One turning vector, and how many steps it has turned:
The counts run from 0 to 97.
[ 14 -17  -5  -4   8  -4   1  11  17  25  12] : 43
[-13  18 -13  -1   5  -2  22  14  20   3  -8] : 68
[ -2  -8   1 -21   4 -23   8   9   7  -2  21] : 84
[-11 -11 -18   4  -4  -1  16   3  14  29  -7] : 57
[-16   8  25 -11  12 -10  10   0 -12 -11   3] : 22
[ -1 -31   5  -1   2  -5  -2  -2   3  34   4] : 46
[-21  17  11   8   7   8  19   1  -8   1 -20] : 10
[23 -7  1 -1 20  3 -3 17 19 15  6] : 41
[19 -6  2  1 26 -1 -4 17 15  7 14] : 94
[-13  11 -14 -12  -2 -13  22  16  12  -1   5] : 16
[  8   2   6  20  18  19   0   9   7  19 -17] : 52
[ -3  17  25  -8  19  -6   8   8  -4 -18   3] : 24
[  5   0  11  19  19  16   0   3  -2  17 -14] : 51
[  5  20   7 -11  16  -8  14  20  11 -14   9] : 80
[ -1 -15  30  -6  17  -7  -5  -2 -12   4  12] : 35
[ 18 -17  -4  -8  12  -7  -3  14  16  15  14] : 96
[13 -2 28 -1 28  2 -2  9 -3 -3  8] : 91
[  1  10  -9  14  14  13  11  12  14  20 -14] : 0
[-12  16 -13 -10   1  -8  21  11  16   0   0] : 15
[  7  22  12  -6  18  -6  10  17   4 -13  10] : 26
[-19  16  10  10   8   9  19   2  -2   4 -21] : 64
[ -1 -22  25 -14  13 -13  -3   2 -13   5  14] : 34
[18  3 13 -1 28  4 -4 18 13  1 11] : 93
[-13  26  -1   8  11   8  22  12  11   2 -18] : 66
[ -1   4 -14  12   5  10  13  13  17  20 -14] : 1
[ -6  22  21  -7  21  -4   9  12   0 -16  -3] : 78
[-17  14 -17  -7  -2  -8  23  13  18   4  -1] : 69
[-23   3   4 -18  -3 -21  17  -1  -5  -1   6] : 19
[-18   7  -8 -17  -2 -21  23   8   8   0   7] : 17
[19  1 21  0 26  3 -4 15  4 -1  9] : 92
[  0  -8  31  -8  21  -5  -2   0 -10  -1  12] : 89
[-29  -6   5   3  -5  -2  16  -4  -8  16 -12] : 7
[  0 -19  14 -16  12 -18  -3   2  -9   3  20] : 33
[17 -2 24  3 25  6 -6 11 -1  2  4] : 38
[-12  -6 -18   7  -5  -3  19   7  19  22  -8] : 3
[  2 -16   5 -23   7 -21   4   7   5   2  27] : 31
[  1  22  20  -7  20  -5  10  14   6 -16   6] : 25
[ 11 -22  -3  -9   8  -8  -2  11  15  21  14] : 97
[  9 -27  -5  -3   7  -8   0   6  11  27  11] : 44
[-23   1  11 -17  -1 -20  17  -2  -9  -5   7] : 20
[-25   3   9   9   1   7  16  -3 -12  17 -19] : 62
[ -4 -15  25 -17  10 -20   1   4  -8  -1  17] : 87
[-23  -2  -1 -19  -8 -22  21   7   3   0   7] : 18
[  7   0 -11  14  12  12   7  13  20  24 -13] : 54
[ -4  -7 -22  10  -1   2  15   7  19  26  -8] : 56
[18 -7  2 -1 17 -5 -3 17 18 12 16] : 95
[-31   1  15 -13   4 -19  19  -1 -13  -1   0] : 74
[-31   0  10   4  -2   2  19  -7 -10  10 -15] : 8
[-8 25 -9  3  7  3 24 13 16  1 -8] : 67
[  9   7  -3  18  18  16   4  16  14  18 -14] : 53
[  3   8  -4 -17   8 -16  12  16  20  -9  21] : 82
[ -4 -17  17  12  14  11   0  -2  -9  24 -11] : 49
[  8   0  -4 -18   9 -18   4  15  19  -3  23] : 29
[-23 -13  -9   2  -8  -3  14   2  -1  26  -9] : 59
[  1 -27   2  -3   4  -4   0   2   2  29   9] : 45
[  7 -10  32  -2  25  -3  -6   6  -9   3   9] : 36
[ -6 -13   8 -21   6 -21   8   6   4   0  22] : 85
[  2  -8   0 -21   5 -20   2  13  12   3  21] : 30
[ -5 -23  15   5  12   3   2   2 -10  25  -6] : 48
[-14  20  24  -5  18  -5  12   4 -10 -14   0] : 77
[-23   4  18 -11   6 -14  12   0 -10  -8   4] : 21
[ -8  24 -11  -4   7  -1  21  16  14   1  -6] : 14
[ -6 -31  12   5   7  -2   0  -5  -8  28   0] : 47
[  1 -11  13  18  20  16  -4   1  -4  21 -13] : 50
[-18  22   9   8  12  10  16   7   3  -3 -15] : 11
[ -5 -18  15 -20   4 -21   3   2  -2  -2  20] : 86
[-27 -10  -2  -1  -7  -6  20  -3  -4  21 -10] : 6
[-15   9 -14 -16  -6 -11  25   7  13   3   1] : 70
[  1  -1  -5 -20   5 -22   9  13  16  -3  20] : 83
[  9  16   7 -12  20  -9   9  17  14  -9  12] : 27
[ -4 -17  11 -19   7 -22   2   6  -2   4  24] : 32
[-11  14  27 -11  19  -8   9   6  -9 -13  -1] : 23
[-29   1   6 -13  -4 -20  23  -2  -5   1   4] : 73
[-17  28   6   6  11   5  22  11   8  -4 -15] : 12
[-20  -6 -16   3  -7  -6  20   4  10  26  -5] : 4
[-27  10  15   6   6   5  21  -5 -11   3 -22] : 9
[23 -7  6  0 26  3 -8 19 14  8  6] : 40
[  9  10  -2 -12  16 -14   5  18  19  -7  18] : 28
[ -1  23  11  -5  19  -4  11  15   8 -16   3] : 79
[-19 -13 -14   1  -7  -2  16   1   9  27  -6] : 58
[ -2 -13  29 -14  16 -12   1  -1 -15  -2  15] : 88
[ -6  27  -3  -1  12   2  20  13  13  -2 -13] : 13
[-15  12  20  -8  12  -7  15   2 -11 -11  -1] : 76
[-25 -13  -1   4  -4   0  13   0  -6  21 -12] : 60
[-15  21   4  11   9   8  19  10   1   1 -20] : 65
[-23   8  13   8   9   8  16   1  -6   8 -21] : 63
[-24   5  -9 -13  -7 -17  24   7   8   4   4] : 71
[21  1 15  2 25  5 -6 14  8  5  5] : 39
[ -3  -1 -18  10   7   9  11  12  21  23  -8] : 55
[ -5   3 -22   9   4   4  17  12  20  18  -7] : 2
[ 19 -13  -5   0  15  -3  -3  15  21  19  11] : 42
[14 -4 24  1 24  3 -7  7 -6  2  7] : 37
[-27  -1  -5 -14  -7 -17  20   2   0   3   5] : 72
[-27  -5   8   5  -1   2  16  -4 -12  18 -14] : 61
[  5  19   1 -14  13  -9  13  22  17 -13  12] : 81
